Named turns come first, each shown by rows before and after it. Which turns, in which order, take the first row of each pair that follows to the second? Write the first one first, as in the answered first pair.
E (before => after):
[-14.2 -20.5  10.5  -0.4  10.2  27.0  -6.0 -31.4   0.0] => [ 15.0   5.4 -16.8 -13.3  -1.8 -22.7  25.9   2.0 -17.9]
[ -1.5  20.2  16.6 -18.1  -6.9 -20.6  -0.3   4.3  24.7] => [ -8.4   2.5  26.6 -21.8   9.2  -3.5  -3.7 -21.2  15.0]
[-11.9  -2.3  16.4  39.9   3.0  12.3 -15.3 -11.6  21.5] => [  9.1 -10.7   4.7  22.6  23.0 -10.4  24.9 -19.2 -22.3]
X (before => after):
[ 11.0 -14.9   5.8 -36.2 -12.9  30.6 -23.1   3.3 -11.4] => [ 10.7   3.5 -16.4   1.7 -37.4   2.9 -24.5  24.0  23.8]
[ 12.9   0.5  -0.9 -30.7   7.6   2.0   5.2  -2.3 -25.7] => [  2.8   8.6  -1.9 -37.3 -16.7   6.1 -17.6  17.1  -0.7]
[ -3.6  10.5  12.9   8.1  -2.7  -0.2   8.4 -19.2  -6.5] => [-10.7  10.2  14.8   1.5  -3.0   1.5   1.0 -15.1  -8.5]
B (before => after):
[ -6.4   1.8  10.3  16.1 -36.4  31.2 -32.5   8.0  35.9] => [ 17.0   5.6   2.1 -44.7 -34.2  23.0 -27.2  23.6  -2.1]
[ -1.2   0.6  -8.3 -16.4 -24.2 -11.1  -7.8  17.4  10.6] => [  5.4  -4.6 -13.2  -7.0 -20.8 -17.6   4.7  20.1   1.2]
[  5.0  -2.4  -6.5 -32.5   3.7  -0.7   6.8  -9.9 -19.5] => [  8.5  -3.2  -7.7   2.0  12.4 -15.0  21.2 -18.8 -17.0]
[ 2.7 -8.9  1.2 -2.8 12.1  0.4  4.0 -3.3 -9.2] => [  0.0 -10.3   2.9   8.1   9.8   5.8   0.3  -3.6  -3.8]
Pairs:
Each pair is 2 to 3 turns apart.
[-13.8  12.0  11.0  13.7 -32.9   8.0 -25.1  16.1  35.0] => [ 25.3   5.2  -8.6 -21.8   3.5 -23.0  31.6   5.4 -35.8]  E then E then X
[ -7.6 -14.3  20.0 -16.8   8.4  36.6 -21.8  -7.2  -2.7] => [ 20.0   6.1  -1.5 -45.4 -11.0   3.8  -8.7  25.9 -18.4]  E then X
[ -6.7  12.3   6.4 -12.9 -30.5   7.2 -12.9  42.7  20.9] => [  2.8 -24.5  14.0   6.4  32.4   3.1  29.5 -14.3 -28.4]  E then B then B
[-16.5 -17.4  26.9   8.4  16.7  38.9 -34.0 -12.3   6.9] => [ -1.1  15.4   0.8  17.9 -26.7  -1.7 -28.4  41.9  31.7]  E then E
[ 14.8   8.0  -4.0 -49.3  -7.2   8.3 -14.3  23.6 -15.6] => [ 21.9  20.6 -20.3   4.5 -19.4 -32.1  12.2  34.8   8.7]  X then B
[-18.8  -0.2  12.5  25.7   3.9  14.5 -15.6 -10.1  21.1] => [  1.3  18.8  -6.3  20.0 -12.0 -20.7   3.8  21.7  18.2]  E then E
[-24.7 -27.0  17.5  15.7  14.0  33.4 -22.0 -15.1  21.7] => [ 14.5 -19.3  -0.5 -35.7  27.7  -1.1  14.0  -3.6 -33.0]  B then B
[ 10.5  10.1 -13.6  12.9  -8.6 -23.7  19.8  11.2   4.6] => [-10.4  -1.6   9.8  -2.6  -5.9  25.9 -17.3  -5.4  16.0]  E then X then B
[  4.8  19.6   6.8 -36.9  -6.4  16.7   0.2 -22.5 -37.2] => [ -5.2   8.4   1.0  36.1   4.5  -1.0  14.6 -39.4 -11.7]  B then B
[ 21.0   2.9 -11.3 -14.7   0.7 -26.6  23.5   8.9 -21.0] => [ 14.1  -5.9  -7.7   9.6  12.5 -26.3  29.7  -6.6 -17.2]  X then B
[-33.6   5.6   9.4  10.9 -37.6  24.8 -17.1  15.5  40.4] => [ -4.8  -3.0 -11.9  42.1   1.0 -27.0  50.1 -12.5  -7.4]  X then E then E
[ 23.4  23.2  -9.9   8.8 -22.3 -35.3  35.6  -2.6  -3.0] => [ -1.7  21.9  18.1 -33.6 -30.6  30.0 -18.1  -2.5  15.1]  E then B
[ 25.4  -4.1 -16.7 -24.0   8.6 -26.2  29.1   1.6 -41.7] => [ 12.9  14.2 -25.1   7.3 -33.6 -37.9   1.1  34.8  17.3]  X then E then X
[ -6.1 -12.2  10.3  61.9   8.9  -9.4  17.4  -8.8  34.9] => [  1.6   1.8  18.2 -56.7 -17.2  28.7 -27.0  22.3  -1.7]  B then B
[ -8.5 -13.7  19.4 -20.2  22.3  22.9 -11.4 -38.9   0.7] => [ 16.6   9.0 -10.3  24.7   2.0 -39.7  24.4  -9.1   6.9]  E then B
[-26.7   6.6   1.3  15.6 -22.4  20.1 -34.1  18.9  53.5] => [ -7.2  -7.4   9.1 -57.9  13.8  36.9 -17.6  -2.7 -13.6]  B then E
[ 22.6  -5.7 -38.8  12.2   9.8 -27.4  20.3 -25.7 -12.3] => [ 14.6  15.4 -35.3 -36.3 -24.7  -1.9 -21.6   8.5  10.0]  E then B then B
[ 10.2  14.5  11.9 -37.6  -3.1  -5.7   1.0  23.1   6.8] => [ -7.9  -3.5  21.4  27.6  11.5   1.4   6.8 -11.0  30.6]  B then B then E
[ 23.6   9.6  -0.6 -29.3  12.9  -1.7   6.9   3.0 -29.4] => [ 11.2   7.5   4.1 -39.1   3.4  13.6  -9.5  10.5 -22.4]  X then E then E
[ 23.9   7.3   1.3 -26.3  25.2  -9.7  23.1  12.1 -42.1] => [  8.2  32.3  -8.8   3.1 -20.7 -11.2  -1.6  45.0  22.3]  X then E then X
[ -8.0   4.8   3.3 -30.4  11.0   8.1  29.3 -10.4 -29.0] => [-23.7  -2.6  13.5 -31.2   6.4  30.5   8.0 -14.7  -9.2]  B then X
[ 18.1  -1.8 -27.4   2.5  13.8 -41.0  22.3   4.7 -38.3] => [ -6.4  12.4 -12.3 -47.0 -21.3   6.9 -31.0  30.2  -8.7]  X then X
[ -6.2 -19.2   1.1  33.5  21.3  -5.4   8.4 -24.1  11.1] => [ -3.5   7.8  -8.2  10.2 -23.8 -12.6  -8.9  21.4  35.4]  B then E then E
[ -9.5   7.6   6.4  22.9  -6.4  16.7 -31.7  10.4  24.9] => [  6.0  -0.7   5.7 -29.1   6.9  19.6 -18.9   2.8 -23.9]  B then E
[ 21.4  11.4  -3.2 -43.1  25.3 -18.7  22.7   1.6 -51.1] => [  2.3  12.5   9.4 -66.8  10.4  21.4 -19.6   9.5 -25.6]  X then E then E
[  2.1  -0.4 -22.5  52.9   2.2 -30.2  25.6  13.1  13.9] => [-25.2 -18.9   2.7  50.0  10.1  21.7  -9.4 -12.5  28.2]  E then E then B
[ 14.3 -18.0  10.8 -66.0  -9.0   4.8   0.2  -1.8 -49.3] => [ -6.9 -32.3   9.9  61.3   7.8 -16.6  26.5 -37.6  -2.7]  B then B
[-18.9  -3.0  29.6 -35.2  -0.4  19.1 -28.1  -6.3  -1.4] => [ 13.9  -1.5   9.1   5.0  12.3 -48.0  26.7  -8.9 -23.7]  E then B
[  1.9  -2.8   7.2 -42.1  17.3  18.2  -5.8 -11.3 -20.7] => [  0.0  -8.2   2.5  24.7  28.7  -5.4  21.5 -29.5 -10.6]  B then B
[-18.3 -13.8  15.6 -20.3   4.0  36.1 -30.7  -9.5   8.5] => [  9.0   4.5  -6.9 -50.5  -7.1  -1.1 -13.3  17.9  -6.9]  E then X
[-29.9 -22.6  21.6  -8.1  22.6  68.1 -17.4 -20.9  11.1] => [-12.0  14.9  -0.2 -21.5 -37.4  34.0 -30.4  43.5  37.1]  B then X
[-17.7  -1.7  20.0  -8.5  23.0  15.6 -26.4 -17.9 -21.2] => [  0.2  12.8  -7.7  37.8  11.1 -36.9   5.7   4.1  -8.3]  E then B
[ 11.1  18.3  -9.5  -0.7 -17.2 -17.4  -2.5  15.5 -11.7] => [ -6.9   2.1   7.8 -13.1  -5.3  27.2 -31.6  -1.8  -7.1]  B then E then B
[  5.8  -4.5  17.8 -22.9  19.1  15.8  13.6  -8.6   2.2] => [  6.5  -8.1   9.7   8.2  22.6   7.7  19.0 -15.8   6.1]  B then B
[ 40.6  18.0 -16.3 -28.7 -18.3 -40.4  24.4  10.2  -7.7] => [ 14.2  14.1   1.9 -60.3 -28.4   5.9 -25.4  11.7   5.7]  E then B
[-20.9  -6.1  20.2   5.7  -9.4  17.2 -18.5  -6.7  20.6] => [-19.3  -2.7  14.4  -4.8 -20.0  11.3 -24.2   7.7  19.8]  X then B
[-15.5  -5.9   9.4  25.1   4.2  13.7 -14.1  -7.3  30.1] => [-13.6  -7.5  13.3  -3.5   0.1  30.3 -27.5  -7.4  21.5]  X then B
[-12.5   8.0   2.8  10.3 -15.5  13.8 -25.6  15.1  32.0] => [-10.0  -9.2   3.3  42.2  16.3  -1.8  13.5 -19.7  11.2]  X then E
